Each row is where one point has got to under a steady rotation. How many ticks took it there?
The counts run from 0 to 804.
[  3 -49   8  33  27  30 -39 -25  -1 -19  29  -9  -6   3   1  23  12   2
  25 -30  12  26 -10  26  17 -14  11 -16   2  -6  -1  -2  20 -27]
163
[ 25 -28  24   9  35 -19 -16  -3 -19  -3   0  -2  32  -2  -9  19  10   3
  -8 -62   7 -21  20  35   7 -19  34 -21 -27  -4  29   1   2 -22]
361
[-23 -12   2   1  -3  10 -24 -30 -25   6  -9   9 -31   7  26 -10 -14 -14
   4 -24  46   1   7  17  13  -8   7  18  30 -12 -44  -1 -15 -47]
421
[-13  12   9 -16 -37 -10  45   1 -22  10 -14  21  -4  -9  -5   7  23   1
 -27 -20 -16 -41 -11 -29  -6 -18  23 -40 -17  21 -19  25  -2   7]
467
[-26  10  35  -6 -11   6 -19 -28 -43   5   9  29  13  31 -19  37 -25   0
  -2  10  14 -20 -12  -5  16 -27 -31 -35 -11  -9 -21 -11  15   1]
751
[-10 -39 -13  35  20  25   5  18 -13 -32  47  22  17  -4 -13 -13  25 -10
  -4 -15   2  25 -21   4  -4 -22  15  -1 -13 -18  27  11   6  30]
385
[ 36 -11 -27 -20   3 -45  34   4  15  11 -10  -8  -3 -22   6  23  15  -6
   8 -28 -38   2  12 -10 -28  20  39 -20  -8  25 -34   4   1   7]
580
[ 28   5 -35  -7  23  -2  -1   2   5  -4  22  16  32  19  -2   9 -35 -24
  40  -3   3  13  -3  -7 -32 -27 -13  -5 -15  15 -19 -51 -16  10]
505
[-27 -36  26  31  21  20 -33 -11 -15 -16  28  -4  13  11  -5   8 -17   2
  -7 -17  17   6 -11  36  34 -23  -6  11  15 -11  24  -8  -8 -13]
760
[-15  10 -22  27  -9  18   7  23  11   9  -9 -14 -33 -12  20 -15  49  19
 -27  28   6  -4 -20   4  -2  11  35  28   6   1  39  24 -13   9]
324
[-26  21   1 -15 -42  -6   5 -18 -16  38 -10  -2 -33   0  45  -7 -24   3
 -35  12  15 -35  -2  -8  10   0   6  17  16   1 -37   7 -22  -3]
680
[-31  40  -5 -17 -19  -6  37  26  -2   7 -29   6  -3   7 -28  13  33  11
  -7  31 -15 -19 -17 -17 -39 -19  12 -16  -2  39   4   3  -2   1]
465
[ 36 -33  -8   0  22 -28   4  -2  -2   6  -9 -17  -1 -19  25  -3  20  -3
   0 -55  -8  -7  19  21  -2  15  56  -1 -12   6   2  16  -4 -26]
98
[ -7  29  13   6  -7  20 -11  18 -17  17 -24   0   4  18   5   3  -8   9
 -28 -24  29 -52   9  27  17 -29  11   2 -10  22  42 -20 -18 -27]
350
[ -4 -46 -19  36  -1  29  10  -9  10 -19  46   5   5  -6   1   6  -1  -4
   7 -14 -21  33 -32 -17   6  -7   0 -27  -4  -8 -28  -1  -1  35]
517
[ 45   5 -27  12  16  -4  11  23 -10  21  25  14  16  -6  26 -10  18  -5
 -16 -22  23 -10   6   8 -14   7  34   1 -46 -21  42   5  11  36]
721
[ -6  31  -6 -29 -19 -44  37   0 -21  33 -33  17 -15  -2  19 -12  13  -4
 -16  22  10 -15  12 -18 -33   7  18   9   6   4 -28  22  -7  -2]
332
[ -9   5  20 -14  -5  -6   3 -12 -59  -3   9  43  22  16   0 -15 -28 -28
  -9 -27  36 -22   8   1   4 -40   0 -17 -12 -16 -34 -14 -12 -10]
619
[-26  22  18   0   7  10  -8  15 -35 -13 -14  20  24  23 -26  -2   3  -8
  -4 -15  38 -22  10  29   0 -56   0   2  -3  15  25 -17 -16 -37]
486
[ -3 -24 -18  18 -18   6  35  -2   7  14  15  -7 -27 -28  38 -16  29   7
 -23 -18 -16   1 -24 -13   4  24  47   1  10  -5 -19  34 -12  23]
320
[ 23 -34 -12  16  11  -4 -14 -26  19  30   9 -26 -15 -17  56   0 -20   4
   5 -31  -4  -3  12  16  22  16  22  18  10   2 -34   5 -23  -3]
432
[ 14  26 -24   8 -14  40   3  20  -5   6  15  21  -1  14  -6  14  25  13
  -3  -4  15 -21 -28 -16 -13 -18  20 -38 -54  15  39  -7  12  13]
725
[-38   2  -7   4 -38  36   0 -15  -2   6   3  14 -47  -7   0  27  31  16
  -2  20  -2   8 -44 -27  -8  -4  -2 -29   0   1 -25  18  12  -7]
664
[  4 -30  -1  -1  34  -9 -17  -9   8 -23  20   2  28  16 -28  36  -9   0
  42   5 -23  34  -6   6 -23 -28 -22 -24   0  15 -14 -28  13  -7]
29
[-34  19  22 -21   1 -25  10  12 -26 -13 -19  15  32  24 -50  25  -5  -3
 -10  19  -5 -12  -6  -7 -23 -41 -21 -17  -2  30   4 -14  -5  -8]
4
[ 34  12 -22  14   3  34 -14  25  11   7  12   4  14  11   5  10   9  12
   8 -30  -1 -25 -14   2  -5 -15  26 -30 -51  14  41 -26   4  -1]
239
[  8 -13  20   3  26  -3 -41 -13 -28  13  20   9  28  21  18   4 -38  -8
  -8   1  37 -10  12  27  19 -13 -14  22 -14 -28  24  -8   2   9]
149
[-14 -19  13  19  17  13 -25 -12 -34   4  32  13  21   9  24  -9 -39 -13
 -16 -21  35 -18   7  27  32 -19  -1  18  -6 -24  14 -11 -12   3]
148
[ 57 -14 -24  14  30 -20  -1  14  -2   8  11  -6  26  -5  29  -5  -4  -4
 -10 -42   6 -16  26  24  -6   0  32   3 -31  -6  28  -8  -4   9]
235
[ 18 -23  10  -5  -6  -7   7   1  14   1  -9 -23  16  -3  -3  33  -7  13
   1 -64 -29 -23   2  11   7 -19  25 -46 -19  33  -8 -17 -11 -17]
229
[-38  11  14  -4  10 -13  11  16 -53 -25   6  42  31  19 -35 -12  17 -18
 -16  18  35   4   0   5 -21 -44  -9  10  14 -11   8   2  -3  -6]
136
